128 stands for zero in the data rows.
Some points:
array([174, 108, 124, 211, 209, 171, 122, 129, 136, 163,  55, 121, 129, 175, 150, 133, 157, 192, 222,  93, 163,  36,
        69, 158, 193,  86, 145, 189, 204, 165, 101, 129])
array([148, 156, 144, 157, 152, 154, 213, 138, 149, 133, 128, 191, 132, 106,  97, 158, 124, 141, 166, 189, 106, 111,
       133, 104, 120, 186, 177, 136,  95,  96, 148, 124])
array([ 39,  74,  73,  92, 104,  96,  46,  46,  79,  92, 189,  93, 156, 162, 207,  85, 167, 123,  34, 159, 162, 153,
       221,  81, 137,  91,  23,  96, 110,  88, 164,  90])
array([184, 165, 190, 143, 113, 107, 121, 173, 167, 128, 143, 140,  69,  69, 190, 161,  99, 110, 110, 105, 255, 193,
       198, 105,  84, 113, 171, 145, 176, 141, 218, 125])
array([ 87, 145, 125, 137,  79, 116, 159, 112, 131, 144, 169, 137, 129, 111, 152, 150,  86,  70,  57, 136,  94, 160,
       175,  40,  86, 170, 104,  40,  95,  70, 128, 137])
array([ 92, 126,  67, 139, 163, 198, 103,  98,  64, 148, 119, 107, 191, 179,  93, 157, 118, 146, 132, 144,   0,  54,
        87, 104, 170, 169, 114, 109, 125, 123,  33, 156])
array([125, 150, 118,  93, 109, 129, 153, 152, 148, 146, 110, 161, 135, 145,  61, 123, 113, 129, 125, 102, 102, 162,
       125, 119, 126, 140, 165, 125, 129, 103, 148, 172])
array([ 89,  36,  65, 106, 131, 117,  62,  65,  59,  54, 134, 123, 139, 169, 181, 100, 219, 211,  94, 200, 173, 131,
       199, 157, 176,  77, 100, 191, 127, 138, 158,  60])
array([145, 121, 134, 102, 116, 114, 195, 142, 105, 116, 129, 193, 114, 118, 100, 105, 109, 167, 105, 150,  90, 142,
       129, 111, 135, 156, 145, 124,  52,  86,  96, 157])
array([ 92, 151, 138, 159, 132, 152, 179,  95, 143, 155, 178,  61,  52, 126, 180, 118, 117, 126, 138, 112, 200, 146,
        93, 188,  75, 163, 175,  75, 154, 139, 145,  68])
array([159, 152, 138,  86, 139,  60, 120, 174,  70, 101, 149, 160, 117,  82,  92, 104, 110, 165, 126, 110, 123, 144,
       146, 143, 116, 154, 110, 126,  31, 117,  84, 140])
array([187, 163, 172,  98, 112, 125, 100, 168, 184, 102,  92, 186, 195,  83, 108, 176, 143,  93, 136, 183,  94, 127,
       146,  62, 132,  95, 117, 140, 143,  92, 164, 183])
array([128, 114, 150, 135,  71, 184, 151,  59, 186, 154, 143,  38, 148, 105, 119, 131, 127,  51, 172, 215,  78, 131,
        77, 135, 120, 109, 133, 138, 135, 141, 122,  86])
array([ 96, 155, 126, 119, 118, 162, 174, 108, 162, 163, 141,  79, 109, 141, 116, 127, 142,  89, 152, 134, 117, 129,
        89, 184,  99, 153, 169,  95, 132, 128, 145,  87])
array([118, 106, 166, 112, 131,  44, 185, 185, 121, 100, 150, 181, 105,  93, 122, 127, 120, 153,  78,  98, 116, 136,
       105, 123,  98, 172,  88,  96,  71, 178,  93, 163])
array([137, 136, 149, 101, 137,  63, 125, 185,  77, 104, 141, 151,  93,  80,  82, 107, 100, 160,  82,  76, 139, 141,
       145, 134,  84, 160,  73, 122,  70, 150,  43, 125])
array([137, 111, 128, 214, 244, 163, 122,  97, 144, 214,  73,  73, 149, 193, 202,  87, 136, 134, 211,  53, 146,  38,
        70,  82, 202,  61,  92, 141, 155, 140, 110, 146])
array([136, 151, 116, 117,  64, 174, 143,  91, 108, 151,  90, 165, 128, 147,  90, 113,  88, 157, 137, 138,  86, 161,
       153, 116, 166, 123, 184, 159, 107,  56, 127, 198])
array([113, 142,  99, 131, 135, 114, 164, 144, 140, 148, 142, 152,  76, 137,  89, 109, 118, 107, 140,  83, 162, 148,
       148, 114, 120, 182, 175,  92, 155, 120, 196, 101])
array([105,  68,  65,  99, 135, 132,  68,  97,  78,  59, 109, 129, 146, 182, 122, 115, 210, 201, 121, 176, 183, 122,
       178, 184, 171,  84, 135, 199, 144, 146, 181,  74])
array([135, 123, 128,  94, 118,  83, 132, 174, 118, 107, 132, 163, 109, 102,  77, 118, 103, 109, 108,  58, 111, 151,
       100, 140,  91, 158, 116, 108, 116, 141, 100, 149])
array([136, 102, 153, 155,  55, 145, 190, 105, 197, 168, 141,  89, 113, 101, 168, 140,  85,  66, 137, 175, 189, 147,
       117, 145,  93, 125, 168, 136, 126,  98, 152,  77])
array([144,  85, 109, 199, 203, 160, 121, 121, 153, 175,  45, 100, 115, 192, 154,  97, 172, 163, 212,  80, 137,  53,
        84, 136, 198,  61, 130, 175, 191, 161, 106, 109])
array([114,  95,  74, 111, 156, 125,  92, 131, 135, 101,  92, 143, 153, 190, 108,  93, 206, 155, 168, 127, 155,  88,
       119, 183, 176,  79, 147, 157, 151, 122, 191,  78])
array([210, 171, 176, 104, 136, 173,  17, 177, 141, 105,  74, 159, 209,  63, 144, 205, 126, 104, 113, 159,  67, 127,
       191,  41, 164,  55,  98, 180, 176, 138,  97, 218])
array([ 70,  53,  68,  92, 101, 115,  83,  66,  70,  54, 148, 138, 142, 172, 179, 108, 198, 181,  59, 198, 157, 152,
       198, 139, 146, 100,  89, 137,  86, 101, 173,  71])
array([205, 159, 180, 108, 100, 181,  77, 130, 182, 103,  89, 108, 228,  73, 144, 203, 130,  67, 151, 207,  76, 141,
       131,  92, 145,  53, 107, 166, 137, 124, 127, 190])
array([163, 199, 108,  87, 107,  95,  44, 150,  75, 105, 129, 129, 111, 104,  61,  94,  85, 135, 121,  56, 132, 153,
       161, 177, 126, 107, 101, 117, 121, 112,  79, 158])
array([ 72, 121, 124, 190, 217, 122, 105,  47, 138, 203, 158,  44, 168, 198, 243,  57, 148,  93, 119,  60, 137,  94,
       126,   2, 177,  68,   0,  67, 104,  88, 131, 139])
array([140, 138, 122, 138, 102, 144, 194, 151, 144, 123, 135, 177, 122, 104,  96, 168, 112, 112, 123, 156,  92, 140,
       134, 111, 111, 177, 176, 114, 113, 105, 147, 126])
array([141,  52,  65, 149, 121, 141,  50, 110, 102,  92,  55, 119, 134, 194, 133, 119, 176, 192, 146, 120, 169,  85,
       120, 209, 188,  69, 132, 185, 222, 179, 154,  89])
array([160, 200, 142, 164, 115, 157, 147, 177, 138, 128, 133, 169, 139, 100, 113, 206,  72, 119, 159, 148, 104, 113,
       138, 143,  95, 190, 203, 133, 133, 148, 152, 169])
array([ 91, 100,  98, 174, 114, 134, 216,  84, 116, 165, 170, 101,  65, 164, 166, 113,  87, 140, 137, 135, 188, 126,
       102, 136, 108, 199, 184, 104,  94, 127, 145,  71])
array([172, 165, 124, 102,  97,  62,  75, 158,  61,  98, 149, 149, 108,  96,  69,  82,  87, 142, 108,  84, 121, 151,
       161, 165, 135, 135,  90, 126,  89, 115,  68, 156])
array([119, 174, 139,  86, 150, 151, 137, 157, 174, 150, 129, 128, 142, 124,  71, 131, 162,  81, 153, 122, 103, 141,
       114, 139, 113, 125, 154,  94, 174, 101, 142, 105])
array([127, 120, 128,  98,  98,  86, 127, 180, 115, 128, 126, 164, 112, 103,  69, 121,  79, 117,  94,  60, 113, 153,
       121, 137, 107, 153, 124, 121, 135, 119,  93, 163])
array([119, 116, 174, 134, 186,  21, 135, 205, 122,  91, 181, 144,  94,  80, 152, 135, 139, 127,  66,  89, 160, 108,
        83, 114,  53, 190,  47,  87, 108, 255,  82, 120])
array([ 52, 106, 181, 137, 150, 147, 203, 150, 207, 162, 138, 165, 101, 154, 148, 163, 144, 134, 101, 135,  82, 118,
        97,  52, 125, 183, 196, 154, 196, 202, 168, 207])
array([112, 146, 157, 138,  86, 174, 112,  62, 167, 152, 156,   4, 135, 113, 155, 136, 109,  44, 180, 172, 115, 139,
        59, 193, 105, 108, 137, 111, 177, 154, 123,  94])
array([115, 175, 178, 122, 130, 183, 128,  97, 161, 169, 150,  38, 134, 116, 144, 160, 121,  71, 162, 138, 144, 149,
        73, 212,  86, 124, 162, 117, 147, 130, 167, 103])
array([160, 117, 131, 113, 111,  71, 157, 158,  80,  93, 133, 175, 103, 103, 101, 115, 105, 172,  91, 113, 116, 156,
       135, 136,  97, 143,  91, 116,  43, 104,  49, 135])
There is one direction along which these points spread out most. Take the direction at right angles to it along which they spread out most. Then take the direction at right angles to both along which they spread out most. Go by this last direction. How far along it is each point below, from 0 to 99? 50 is the average, and the first point above lies past it. One standard deviation of the points above along it is 16.
array([137, 136, 149, 101, 137,  63, 125, 185,  77, 104, 141, 151,  93,  80,  82, 107, 100, 160,  82,  76, 139, 141,
       145, 134,  84, 160,  73, 122,  70, 150,  43, 125]) 49
array([187, 163, 172,  98, 112, 125, 100, 168, 184, 102,  92, 186, 195,  83, 108, 176, 143,  93, 136, 183,  94, 127,
       146,  62, 132,  95, 117, 140, 143,  92, 164, 183]) 79
array([ 91, 100,  98, 174, 114, 134, 216,  84, 116, 165, 170, 101,  65, 164, 166, 113,  87, 140, 137, 135, 188, 126,
       102, 136, 108, 199, 184, 104,  94, 127, 145,  71]) 15
array([184, 165, 190, 143, 113, 107, 121, 173, 167, 128, 143, 140,  69,  69, 190, 161,  99, 110, 110, 105, 255, 193,
       198, 105,  84, 113, 171, 145, 176, 141, 218, 125]) 41
array([113, 142,  99, 131, 135, 114, 164, 144, 140, 148, 142, 152,  76, 137,  89, 109, 118, 107, 140,  83, 162, 148,
       148, 114, 120, 182, 175,  92, 155, 120, 196, 101]) 35
array([119, 174, 139,  86, 150, 151, 137, 157, 174, 150, 129, 128, 142, 124,  71, 131, 162,  81, 153, 122, 103, 141,
       114, 139, 113, 125, 154,  94, 174, 101, 142, 105]) 52
array([112, 146, 157, 138,  86, 174, 112,  62, 167, 152, 156,   4, 135, 113, 155, 136, 109,  44, 180, 172, 115, 139,
        59, 193, 105, 108, 137, 111, 177, 154, 123,  94]) 37
array([127, 120, 128,  98,  98,  86, 127, 180, 115, 128, 126, 164, 112, 103,  69, 121,  79, 117,  94,  60, 113, 153,
       121, 137, 107, 153, 124, 121, 135, 119,  93, 163]) 54
array([118, 106, 166, 112, 131,  44, 185, 185, 121, 100, 150, 181, 105,  93, 122, 127, 120, 153,  78,  98, 116, 136,
       105, 123,  98, 172,  88,  96,  71, 178,  93, 163]) 45
array([115, 175, 178, 122, 130, 183, 128,  97, 161, 169, 150,  38, 134, 116, 144, 160, 121,  71, 162, 138, 144, 149,
        73, 212,  86, 124, 162, 117, 147, 130, 167, 103]) 37
array([174, 108, 124, 211, 209, 171, 122, 129, 136, 163,  55, 121, 129, 175, 150, 133, 157, 192, 222,  93, 163,  36,
        69, 158, 193,  86, 145, 189, 204, 165, 101, 129]) 65
